Which row each row swaps with, under one turn or mirror:
K711: [ -8   5   5  13 -18  -6   4   6   2  -1   9 -12   9  -6 -26  16 -16   9
   6]
K580: [-17   0 -11  25 -16 -13 -11   7   7   3  13  -6   8  -1 -20   3   2  -3
   3]
K857: [ -4  -7 -14  15  -4  -7 -12  -8  -3 -21  11 -20   7   6 -26  -5 -13   1
   4]
K665: [  8 -18  -4   9   2  -6  -6   8  -8   1  -1  -8  10   5 -22  12 -10  -5
   3]
K944: [-16  -3  -8  19 -17 -13  -7   9   4   8  11  -6   9  -2 -13   4  -3  -2
   3]
K951: [ 12  -7 -14  14  11  -1  -9   5  -4   0  11 -10  20  12 -33   9  -3  11
  13]
K871: [-14  -2   2   9 -20 -13  -6   7   0   1   4 -10   8  -3 -23   6  -5  -1
   5]
K261: [ -1   3  -5  28 -15   7  -5   3  -4  11   2  -8  21   7 -25  -3 -21  11
   3]
K2: [ -9   3 -10  26   4   1  -1  18   2  -2  16 -19   4  12 -32  -9 -24   5
   5]
K747: [ -5 -11 -19  13  12  -8   7  -1  -6   2   1 -15   6   1 -26  -2  -3   7
   0]
K463: [ -4  -8  -6  16 -12   7 -16  -6  -5   4   5 -13  14   8 -37  -2 -17  13
   6]
K380: [-17  -3 -14  26  -6  -4  -1  25  10  -4   1 -16   6   3 -23 -12 -21   8
   4]
K398: [ -5  -5 -12  11  -1  -5 -13  -2  -3 -20   8 -10   4   7 -26   7  -7 -10
  -3]
K310: [  2 -19 -11  24  -9   0  -1   4  -4  -2  16 -20  10  -2 -27  14  -9   8
  21]
K752: [ -4 -17  -9  17  -5  -7  -5  17  -2  -2  -6  -5  13   5  -6   4  -3   0
   5]
K553: [-11   5 -18  32   0   2   1   0   7 -14   8  -9   9  -9 -11   6 -16   6
  13]
K874: [ 10   0   1  22  -6   4  -5  -1  -2 -15  17 -23  11  -1 -31  -1 -14   5
   8]
K117: [-17  -1 -15  25 -15  -9 -11   7   2   9  12  -5   8   0 -18   8   3   0
   7]
K818: [ -8  -9 -19  11  12  -3  -1  -5  -7   0   6 -14   0   4 -26   0  -4   8
  -2]
K107: [  2 -19 -12  29  -6   3  -2  12  -8  -3  16 -18  11  -1 -28  13 -11  12
  18]
K338: [-16   0 -15  20  10   3  -4  12  -7  -5   5  -7  -2   6 -26  11 -11  22
  11]
K740: [ -8  -7 -16  12  11  -9   7  -5  -1   2   4 -18   3  -2 -25   2  -5   2
  -1]
K877: [ -2  15 -10  26  -2   0   2  24   4  -9   8  -5  20   4 -11   1 -12   7
   6]
K354: [ -3   0 -17  31  -6   1  -3  23  -8  -9   5  -6  18   1 -11  -4 -15  13
  16]
K564: [-10   4 -12  21   0   0 -14  15   5 -11   5   1   3   2 -14  10  -7 -10
  -5]
K8: [-16  -4 -19  14   8   2  -5   6  -9  -8  -3 -10  -1   6 -23   1  -1  12
   1]
K296: [  6  -9 -19  11  14  -5  -6  12   0   4   4  -3  17  10 -26   8  -7  12
  14]
K875: [  3  -2  -7  19   9   4  -5  10  -6   3  17 -17   6   8 -40   1 -21  -1
  -1]
K494: [ -4   6  -5  31  -5   3  -5  20   0  12   3   0  18   1 -16   0 -20   3
   0]
K915: [ 13 -10 -12   9   7   0  -7   6  -2   0  10  -9  19  13 -32  12  -7  10
  10]
K839: [  4   5   5  25  -8   4  -4   1   3 -18  12 -20   9  -2 -25  -3 -18   6
  10]
K410: [ -7 -15 -14  25 -17  -3  -7  17   2  -6  -2 -14  14   4  -6  -4  -3  10
   7]
K14: [  0  13 -10  22  -3  -6   0  19  19  -8  11  -6  19   0 -14   6  -8   0
   6]
K693: [-17   1 -13  21  -4  -2   1  24   9  -5   3 -15   6   2 -21 -11 -22   7
   3]
K56: [  0   4  -9  10  -4  -2 -14   1  21  -8  14  -6  15  10 -35  10  -5   6
   4]
K850: [ -4  -8  -9  19 -13   4 -15  -7  -3   2   3 -15  13   7 -38  -3 -19  12
   3]
K701: [ -3  13 -10  19   0  -4  -3  19  19  -9  11  -2  16   2 -13   8 -10   1
   3]
K374: [ -1  -6 -19  11   6  -8   2  21  13   1  -1  -3  21   9 -21   3  -9  15
  11]
K978: [ -1  -5 -18  28  -8   5  -4  20 -14 -10   4  -9  14   4 -20  -1 -16  16
  19]
K175: [ -5   8 -10  31  -1   1   0  -1   7 -14   9 -10  11 -11 -12   6 -22   6
   8]
K203: [ 14  -1  -2  18   3   2  -8   5  -8  -6  18 -15  17  13 -34   6  -8  10
  11]
K420: [  0  10  -8  15  -7  -2  -6  10  22  -6  13  -5  15  -1 -24  10  -4  -3
  -1]

Swapped with K874: K354
Swapped with K117: K740
Swapped with K296: K420
Swapped with K310: K553
Swapped with K711: K338

Which row each row swaps with, under one turn or mirror:
K698: [-1  3 16  0  7  3 12  5  4 16 -6 -7  0  3  6 -6 13  5  0]
K641: [ -8   3   2   0  -8 -17  -3   0   7   5 -15  -4  -2  11  -1 -19  -2   2
   3]
K221: [ -4   2  10   2   8   8  12   1  -5  -4 -14 -11   0  -6 -23  -5   4   7
   3]
K535: [ -1  -4  -5  -5   0  -7   4   1  -6 -12 -18   0   4   0 -18 -11  -4   3
   8]
K368: [  4  14   2   3  11   3  -3   9  -6   2  -4 -14 -10  -7  -3  -1  17   1
  14]
K800: [  6   9  -7   8   6   1   0   9  -1   0  -4 -25   3 -10 -11  -6  16   5
   8]
K758: [  7  10  -8   1   0   1   4  17  -6  12 -15   1   7   5 -11 -10  16  -3
  -4]
K135: [ 14   4  -1  -5  -5   2  14  13  10  -1 -10  -9   4   7 -20  -5   8   6
   6]
K288: [  5  -2  -9  -9  -7  -9 -22   0  -8  -3   0 -11  -1  -5   5  -4   2   0
  -3]
K928: [ 22  -7   4 -11  -4  -5   1   6  -7  -4   1   5   3   2   1  -6  -7  14
   3]
K444: [  4   5  -6   2 -12  -8 -21   0  -6   5   1  -7  -2  -1  -9  -3  -2  -4
  -8]
K861: [  3  -1  -5  -6  -8  -8 -23   2  -8   0   1  -9   0  -6   2  -1   0   0
  -6]
K784: [ 13   7  -6  -6  -2   7  13  14   3   3 -14  -8   3   0 -20  -3  10   7
   6]
K567: [ -2   2   4   0 -10 -11  -2  -7   6   9 -15   4   0   3   3 -16  -3   4
  -2]
K230: [ 20  -6  -2 -14  -6   0  -2   8 -12   0   3   6   5   0  -5  -4  -2   8
  -4]
K318: [  9   2   0  -8   0   5  -4   1 -14   5 -10  13   2 -14   2  -2   5   6
  -7]
K323: [ -2   0  21   0   3   4   8   2   1  10   0 -17  -2  -5   4  -3   1   9
   0]
K376: [  3  13  -9  14  -6  -5 -17   1  -1   6  -1 -11   0  -1 -14  -4   3  -4
  -4]
K158: [ 17  -8   1 -13  -3  -3   1   2  -7  -3   2   7   1   0   2  -1  -8  13
   2]
K796: [  7  -4   5  -8  -6   1  17   7  11   4  -6 -10   2  12 -14   0   8   6
  -3]
K931: [  6  -6   5   3  15   1  10  10 -13  -1   4 -12   9   5  -8   0   2   9
  -9]
K682: [  0  -7   3  -1   4 -12  -5   9 -18  -4  -1   0   4  13  -7 -12  -5   5
  -4]
K466: [ -4  -1  -2  -2 -11 -11  -2  -3   7   5 -16   3   0   6   5 -18  -1   3
  -2]
K336: [  5  -4  -9  -7  -6 -12 -19   0  -9  -6  -1 -10   1  -7   3  -6   2   4
  -3]
K748: [  4  10   1   3   8  -1  -9   8  -8   3  -2 -10 -11  -7   1   1  16   0
  17]
K533: [ -5   1   2   0  -7 -17  -4   0   5   3 -13  -7  -6  10  -1 -20  -5   4
   6]
K556: [ 1  1 15  3  6  9 14  4  5 13 -4 -9  0 -1 10 -6 10  9 -1]
K497: [  8 -11  12  -3  -6  -3   2  -2   0   1   4   2  -4   6  -2  13   0   0
  -7]
K849: [  7  -1   1  -3  -6   1  19   8  11   3  -7 -14   5  11 -17  -2   7   5
   2]
K440: [ 6 -7 11 -2 -5 -1 -6 -5 -3  0  3  3 -6  5  2 12  6 -5 -2]
K534: [ 11   5  -5  -4  -2   2  17  13  11   2  -9  -8   3   9 -20  -4   8   6
   8]
K479: [  3   5   6  -5   6   1 -12   9  -9   1  -3  -9 -12  -5   6   4  15  -2
  13]
K465: [18 -7  4 -6 -4 -8  6 -2 -2 -2 -4  9  0  6  4 -9 -6 11 13]
K425: [  7   2   2  -5  -5   1  -2  -6 -12   6 -12  13   2 -12   4  -4   1   4
  -8]
K572: [ 10   5   1  14   4 -11  10   0   8  -1 -10   1  -9  11  -9  -4   6   3
  15]
K825: [ -6  -4  -3   0   1 -18  -6   6  -9  -2  -8  -5  -1  12  -9 -17  -8   7
   1]
K223: [  4  12  -6   2   3  -3  11  16  -3  10 -14  -3   4   8  -2  -7  20  -3
  -3]
K17: [ 19  -7  -3 -12  -2  -5  -5   9 -13  -2   1   6   5   1   1  -6  -4  12
  -3]
K146: [15 -9  4 -9 -1 -8  4 -3 -5 -5  1  6 -2  4  4 -6 -6 13  7]
K652: [  3   9   5  -2   7   0 -15   5 -10  -1   0  -8 -13 -10   3   2  15  -1
  10]
K33: [  3   7 -10   6  -9  -6 -19  -2  -2   7   1  -9  -4   0 -12   0   2  -3
 -10]
K581: [ 17   5  -7  -6   0   5  12  13   1   1 -10  -4   3   1 -20  -7  12   5
   9]
K197: [ -2   2  20   1   6   5   8   1   2  11   0 -14   1  -4   6  -3   3   9
  -1]
K933: [ -5  -7   3  -3   6 -13  -9   9 -18  -5  -3  -4   1   9  -8 -15  -6   5
  -2]
K506: [  9   9   0  16   3  -5   5  -3   7   3  -9   0  -7  11 -11  -3  11  -2
  11]
K831: [ -8  -1  14   3   9  11   8   2  -4   2  -3 -15  -1  -7 -15  -1   1  11
   3]
K330: [  8  12  -8   9   7   3  -1   5   1   6  -5 -24  -2 -10  -8  -5  14   4
   8]
K142: [ -6   1  10   2  10   9   8   5  -6  -2  -8 -15   1  -5 -23  -7   2   7
   3]
K390: [  5  12  -7  14  -8  -4 -14  -3  -1   9  -4 -10  -2  -1 -15  -6   2   0
  -7]
K893: [  7  14  -7   8   8   1  -3   7   1   4  -7 -23  -3  -8  -7  -5  15   4
  10]

Swapped with K652: K376
Swapped with K390: K479
Swapped with K230: K581
Swapped with K506: K440
Swapped with K931: K535
Swapped with K748: K33

